Each run below is a few steps of one of 6 hidden systems, one row a step.
Q875, run 1:
[[  2 -26  -6  20 -68  20  18  -5 -47 -57  24   7  19  52  38  56  30 -14]
 [-22 -25 -51  13 -66  39  25   2   8  17  40  38  20  11  -5  58 -16  24]
 [  2  16 -11  27 -28  76  23 -25 -12  21  34  39  15  10  48 -10  37  22]
 [-23  -6   3  40 -38  19 -31   6  -4  18  44   7 -50  23  40  34  41   4]
 [-46   2  19  39 -27   4  21  22  16  40  35 -10   8   4  42  16 -18  47]
 [-11  29  27  36 -23   8  25  -3 -24 -23   6 -30  35  35  54  14  18   2]
 [-17 -29 -10  11 -63 -12  23   4 -15 -27  20 -15   5  31  -3  47  -3  -4]
 [ -3 -13 -23   3 -30  41  35   0 -13  -7  15  35  46   2  10  18 -16  27]
 [ 12  14 -31  15 -27  41  -3 -27  -9  -1  17  28  -5  21  26  18  39 -17]]
Q277, run 2:
[[-12  -3  -7   4 -99  -8  65 -25 -28 -24  19 -31 -19  22  -3   2  22 -33]
 [ 29 -70  13 -48  32   4 -36  32   2   9   3  57   3 -19 -27  22 -33  25]
 [-16  76 -72  35  25  15   2 -24  11   3 -16  -1   6  -6  -7 -39  11 -27]
 [ -3 -45  43 -14 -62  19  25 -34  18  19  30 -19 -33  -2  16  24  31  25]
 [  7   8  29  -7  76 -14 -60  50  -8  15 -19  18  -7 -17  -2 -21 -22   7]
 [-26  33 -31  42 -14 -27  32 -35  13 -31  -6 -56  13  29  12  -2  17 -23]
 [ 31 -42  64 -52 -33  10  18  11 -17   4   0  13  16  -6   3  32 -12  16]
 [ -4  21 -49  20  42  -8 -32  34 -31  -9 -11  26   2   9 -39 -40 -20 -27]
 [-18 -10 -39   2 -51  13  42 -56  37 -13   9 -19   1 -11   5  32  13  14]]
Q243, run 3 (9 x 18):
[[ -1 -55  12   8 -11 -14  10 -10  -8 -34  10 -25  17  36  -2  13   7   7]
 [ -4  34   8 -22  14  -6   1  25   0   3 -30  -1  21 -31 -14   8 -37   7]
 [ 12   7 -26  14  -8  10  27 -22   0  26  18  15   7  27   4 -32  16 -19]
 [ 13 -23  14 -24  -7  16 -18 -24  -1 -35 -15 -13  -6 -10 -16  28  19   3]
 [-11   8 -16   1  30 -21 -11  24   4  14  -4  17 -27 -26  -5 -30 -18  -3]
 [  3 -14   1  12 -11  -8  20 -22  20  10  19   2   2  16  42  14  15   3]
 [ -6  12  37  -8  -7   7 -25  10  -4   8 -12 -32  -6  -2 -25  18   0   6]
 [-12  -9 -18  25  26 -18   9  14 -11  -6   6   3  18  15  -8 -34 -17   0]
 [ 13   8  -2 -20 -24   1  32 -18   3 -13 -10   2  20  -4  18  29  -2  -5]]
Q174, run 4, 9 rows:
[[-18 -10  19  16   7  -4 -10  -2  -7 -40   2 -10 -24 -17  51   7  17  21]
 [-11   7  30  16 -18 -12 -16  30  -1  32  15 -19   4  29   7  33  -8   1]
 [-11   4  -6  21  12  20  13  16 -19 -10   1   7  53  12   1 -14 -22  25]
 [  3  14  -5 -13 -38  -1  27 -17 -10 -38 -17 -17  15  -2   1  30   3 -12]
 [ 22 -10 -18 -17 -25  14   4   4  -3  29  16  42  -4   8 -11  12  -3 -16]
 [-11  -1 -32  17  11  30 -17 -19  -5 -22   5  17 -20 -16   5 -12  23   8]
 [-20  -9  26   2 -29 -14  -7  12  -7   1  10 -16 -49 -14   7   4  10   1]
 [  0 -13  19   9  25  -1 -22  34  -8  13  12  22  10  10  27   6 -13  18]
 [-22  21  -5  31   2   0   5  -8   7 -19  -4 -33  28  14  12  16   0  12]]
Q721, run 5:
[[-21  14 -26   9 -11  22   9 -19 -19 -54 -24 -31  18 -14 -39 -12   0   4]
 [ 11 -23  -2 -26 -39 -10  42  -1 -23 -15   9  33 -31 -26  27 -14   2 -11]
 [  4   6 -21 -23   1   5 -27   7  36  47   2  29 -22 -20 -18  35 -15   2]
 [-45  25  15  34  -3  -3 -20   5   9  11   3 -50 -30  -9  -3 -11   9  16]
 [ 12 -37  48   6  19  -8 -10  18 -27  -9  16   8  -2  20  38 -15  12  10]
 [ 16  16 -23   6  31   0  -7   7  10   8  -7  17  55  26   9  25 -19  -4]
 [ -1  23  -4   7 -21  10  32 -36   1  -7 -12 -42  26  14 -25 -18  12 -10]
 [ 16 -33   2 -27 -17  13   2  -2 -37 -36  -5  22 -20 -17 -22 -17   9  -8]
 [-15   5 -42  -5 -12 -10   5  17  17   8   5  34 -16 -29  12  29 -27   4]]
Q174, run 6:
[[-18  32  11  15 -29  -9  12  30 -24   5  -1 -21  14  17 -10   7 -16 -12]
 [ 11 -30  -8 -11  -8   7  27  -1 -13 -20   4  23  38   8   6   8 -15  10]
 [  6  27 -23  -9 -22  26  -6 -20   6  -7 -10   4  -1  -8  -2  35  15 -12]
 [ -5 -11 -14   8 -23  11   6   3 -17  14  22  21 -29   3  -8 -29  11 -11]
 [ -8 -25   7  -1  10   7 -25   4  -9 -28   0   8 -24 -19  14   7  10  17]
 [-18  18  10  18  -6 -15 -12  20   7  20   9  -9 -16   3  23  19  -4   3]
 [ -5  -9  19  21   8  11   4   7 -14   3  12  -6  30  24   8 -13  -2  17]
 [ -6  11  -2  -5 -13   0   5   5 -14 -27 -17 -15  24  -1 -14  22 -13   0]
 [ 10   3 -18 -13 -22   1  25  -2   3  12   6  23  10   2   7  10  -9 -11]]
Q721, run 7, 9 rows:
[[-20  -3  -7   6  24 -33   9  57 -20   2  11  51 -24 -35  47 -32 -39  11]
 [ 12   8  -9  13   9   6  -8 -35  65  61  21  -2  12  29  33  41  21   5]
 [  0  20  51   1  19 -10 -33   9 -21 -16 -32 -68   9  16 -49 -17   8 -12]
 [ -5 -45 -27  25  20   0  23  12 -40 -49  19  40  18  11  22 -48  -4  11]
 [ 32  16 -23 -35 -19  -3  28 -32  37   5 -14  19  28  -3  28  66  -4 -13]
 [ -4  33   2 -14 -11   2  -4  -5   3  34 -19 -34 -26 -19 -73 -44  -2 -21]
 [-30 -55 -14  24  -4   9 -23   3 -22 -46  26  16 -49 -16  14 -12  23  24]
 [ 10  10  23 -20   6 -40  10  27  24  22  -4  19   9 -11  61  49 -32   4]
 [  6  34   2  17  32  17 -17 -18  29  64   1 -22  16  26 -34 -38  11  -5]]
Q243, run 8 (9 x 18):
[[ -8 -22  27  -1 -44  -8  33  10 -20 -24   8 -13  17  12  20  29 -10  12]
 [  9  33  10  -7  12  26 -19  30 -18  24 -13  13  34   3 -27   1 -23   1]
 [ -4   0 -51  22 -11  17  17 -27 -12 -26   6   6  10  16  -4 -16  17 -13]
 [ 12 -15  15 -39 -20  13  -1   1 -17 -23 -12  21 -25 -39  -1  14   1   2]
 [  3   9 -21  13  32   3 -34  13  14  37  14  34 -22  -1  16  -7   3  -3]
 [-26 -13   0  24 -25  -3   1 -18  10 -18  14 -26 -18   9  25  24  22  13]
 [ -9   1  49  -6   2  -9 -14  46 -26   4  -5  -7   0  -8  -6  -3 -23  11]
 [ -2  15 -32  29  10  -4  12   5   1   9   9  11  41  36  10   2 -12  -7]
 [ -1  10   6 -15 -46  28  22 -19 -15 -22 -11 -14   7 -12 -19  13   9   3]]
Q993, run 9, 9 rows:
[[ -5 -77  10  15  19 -37 -26  15  20   3  31  -2  -7  37   9  29  -5  16]
 [-14  42  35  30   6  -2   5  17  -5  13 -10 -49  56  39  -1   5 -15   9]
 [ -7 -12 -16   2 -55   4  35  21 -56 -33   9  14   8  17 -15  -9  -9 -20]
 [ 14 -18 -23  -8  15  29 -11  -3   4 -23   0  45  38  -2  29  50  -7  21]
 [-19  62 -26  30  -8  17   5   0  18  44  11  13  -3  -5  33   3   3   1]
 [-15 -26  15  10 -32  30 -23   1 -19  10  29   6 -52  -5  -9 -10  28  11]
 [-26 -21  22  10  36 -19 -36  30   4 -20  -5 -13  -7 -17  11  15 -17  34]
 [-11  -1  11  24  -8 -47  28  12  12  19  15 -28  11  37  20  -4 -12 -13]
 [ 16 -10  19  -2 -25  22  -3   7 -34  -9   2  -8  30  41 -32   8   8 -13]]
Q993, run 10, 9 rows:
[[-20   8 -12  -8  11 -59  15  31 -11 -17 -24 -23 -14 -23 -44 -39 -44 -20]
 [ 42 -55   6 -25   6 -21  38 -42  14 -18   2   0  30  30  10  -2  13 -10]
 [ 26  70  -7 -20  12  19 -11  -2  -6   8 -39  -1  35  -1 -20  13  -3 -29]
 [ -7 -13 -50  -8 -21  17  31 -25   0  -3   7  28 -25 -31 -24 -36   2  -2]
 [ 23  -6  27 -25  30  15 -24 -23  20  -6 -13  13 -20 -32  38  14  25  13]
 [-14  29 -11   9  18 -33 -20  11  25  40  -5 -17 -36  -6 -17 -20  -6 -20]
 [  0 -46  30  -8  -8  -2  12 -21  -1  -7   7 -35  -8   8 -32 -29  14   9]
 [ 14  10  20 -21  26 -26  -4  18 -17 -34 -33 -10  22  -7   2   7 -20 -11]
 [ 15   0 -42  -4  -7 -22  32 -18  18  11   3   9  20  22  -8  -2  -9 -28]]
Q277, run 11, 9 rows:
[[  4  62  19  10 -17  67  23  -4 -55  -3 -16  -6  33   1 -15 -55  18  -4]
 [-38 -60 -15  -2 -48 -30 -12  21  -7 -24  22  -4 -71 -22 -31  17  -5   3]
 [ 34   8 -22 -30  72 -20  -4 -21  56  19 -23  31  28 -21  28  11 -18   4]
 [ 10  45  18  28 -27  45   6 -29 -29  13   6 -27   3  40  -1 -33  54 -26]
 [-39 -56  33  -7 -26 -16 -18  35  -1  -4  12 -24 -31 -24 -36  23 -30  39]
 [ 19  27 -26 -15  63 -45  13   1  15 -19 -32  23  14 -21  39 -20 -22 -18]
 [ 25   8   0   9 -43  30   8 -42 -12  -4   8 -22  17  56  -6  19  50 -34]
 [-21 -30  29 -17 -12  16 -12  42  -9  29   8   4   0 -29 -57  -4 -42  42]
 [-13  14 -52  13  40 -32  13  -9   4 -37 -12  20 -26 -34  34 -43  -1 -13]]
Q875, run 12 (9 x 18):
[[-37  -2  -4  39 -41  -3  14  -5 -12 -19  16 -41 -10  22  -9   0  12   1]
 [-11 -19   8  -7 -31  -2  35  22 -23 -25   9  23  13 -14  32  15 -24  21]
 [ 24  18 -22   4  -9  17   4 -13   4   7   2  18  36  36  21  41   8 -20]
 [-13 -27 -14  12 -37  33   5 -29   5  11  24  -9 -11  11 -29  -5  22  10]
 [-19   3   4  15  -6  28  -7  27 -28  -3  16  35 -16 -23  32 -10  -2  24]
 [  2  24  -6  16   1 -19  -1  -3  25  24   9   1  -6  18  49  31  11 -14]
 [-13 -17  36  10 -23  12   8 -11   9  16  12 -42  13  18 -15   5   4  23]
 [-25   8  -7  28 -12   8   7  27 -45 -38   2   1  11   4   8 -12  -9   5]
 [  9  -7 -25 -14 -24 -23  27 -13  15 -11   2  16  -1   0  29  37  -3 -15]]

Name the system that made each run.
run 13, 2 rows:
[[-10 -27   6 -19 -47  -8  18  -9  10  12  12  -7 -35 -18 -15   9   1   3]
 [ 18   8   9  -5  32  20 -33  22 -11  14   2  42  -7  -8  24  -6   4   3]]
 => Q174
run 14, 2 rows:
[[ 49 -10 -46 -14  16  35  41 -65  32  28  16  58  24   5  31 -32  26  -8]
 [-18  22  25  20 -23  83 -64  -2 -16  29  16  -8 -45  -9 -27  -1  46  19]]
 => Q277
run 15 (2 x 18):
[[ -4  16 -36  -9 -43 -18  90  10  -7  37   8  23  28  -8 -17 -48 -48 -15]
 [ 12 -10 -15 -27 -27  73 -31 -55  21   9   1  13 -37 -33 -29  27  46  14]]
 => Q721
run 16, 2 rows:
[[-16  21 -11  40  -2  50   1 -11 -14  -4  20  18   4   1  43 -14  27  21]
 [-27   5   3   6 -34   2 -27  22  -2   2  10   1 -49 -22  15  42   5   8]]
 => Q993
run 17, 2 rows:
[[-25 -22   6  20  12   8 -37  13   7  13  13 -19  -6   9 -30   5  -6  25]
 [-23  -4  28  17  -6 -20  25  16 -14 -17   1 -28  11  -1  18 -13 -12  15]]
 => Q993
run 18, 2 rows:
[[ 18  -4  56 -26 -25  11  40 -12 -13  -6  -5  -8  15 -12  35  -3   6  12]
 [  5  -9  -6   3  18 -15 -46  38 -35 -17  -4  11 -17  18 -29  -6  -3 -27]]
 => Q277
run 19, 2 rows:
[[-20 -84  30 -18 -47  27   5 -10  -9 -61  11 -13   1 -20  -7  52   2  57]
 [ 11  75   8 -23  14   3   7  52 -21  36 -20  57  -2 -48  44 -11 -36 -11]]
 => Q721
run 20:
[[  8  11  26 -21 -59  57 -21   8 -53  -7  -9  -9  -5   7 -62  15  18 -14]
 [-42 -14 -17  14 -44  25  15  50 -45 -13  23  39  -5 -27  -2   2 -35  32]]
 => Q721
run 21:
[[-38  37 -41  45  17  -1  -2   0  21  10   3 -16   7   1   1 -12  -8   9]
 [  6 -23  38 -11 -42  -2  38  -4 -32 -23   6 -12  -1   7  17  -8  12  -2]]
 => Q243
run 22:
[[-20  19 -68  26 -44  -9 -30  -1   7   8  21   5 -55  22 -15  43  24 -43]
 [  7 -33  25 -12  16  18  23 -13  54  62  22  16  37 -12  19   5 -24  59]]
 => Q277
run 23, 2 rows:
[[ 11  -4  22   2  12  15 -50  13   5  45  24  29 -46   2  26   8  27  -1]
 [-46  -4   2  38  18 -10 -34   9  15   2   6 -48 -23  -2 -31 -13  -1  23]]
 => Q993
run 24, 2 rows:
[[-21  19  34  18   4  -5  23  19   8  40  11 -13   9  -5  27 -29 -18  26]
 [ 24  -2  12  11  18  33 -35 -11 -10   4   7   8  11  36  10   5  36  -7]]
 => Q721
run 25, 2 rows:
[[-10  22 -28  47  14 -33   9  33   4  30  36  43  -1  32  89   6  -7 -13]
 [ 29  -6  44 -14   7   7  -3 -36  47  43  -6 -54  54  46 -33  32   6   8]]
 => Q721
run 26 (2 x 18):
[[ -7  45 -21   6  15  52  42 -42 -22 -41 -30  -6  31 -39  -6 -73  10  15]
 [ 32 -32  10 -51 -47 -57   8  -4 -13 -29 -12  -8 -56   1 -14  26  15 -61]]
 => Q174
run 27, 2 rows:
[[-10  -2 -23  13 -38  42  10 -10 -24   1  17   7  -5   7 -28 -19  18  -4]
 [-10 -12  13 -19 -41   9  -1  21 -17 -19   0  11 -14 -22   3  43 -10  14]]
 => Q721
run 28:
[[ -8  37  39  21  -8 -32 -18  35  19  53   0 -49  33  55  -7  47 -22 -11]
 [-28  -6   1  29 -14  20  39  -4 -21 -17  -1 -48  66  27 -59 -40 -23  24]]
 => Q243
run 29, 2 rows:
[[  0 -33  25   3 -10 -48  35  23 -11 -15  13  -2  12  21  41  11 -19   0]
 [  5  10 -10  -2  -9  18   3 -13   4 -22 -14 -16  59  23 -12  52  -9   6]]
 => Q875
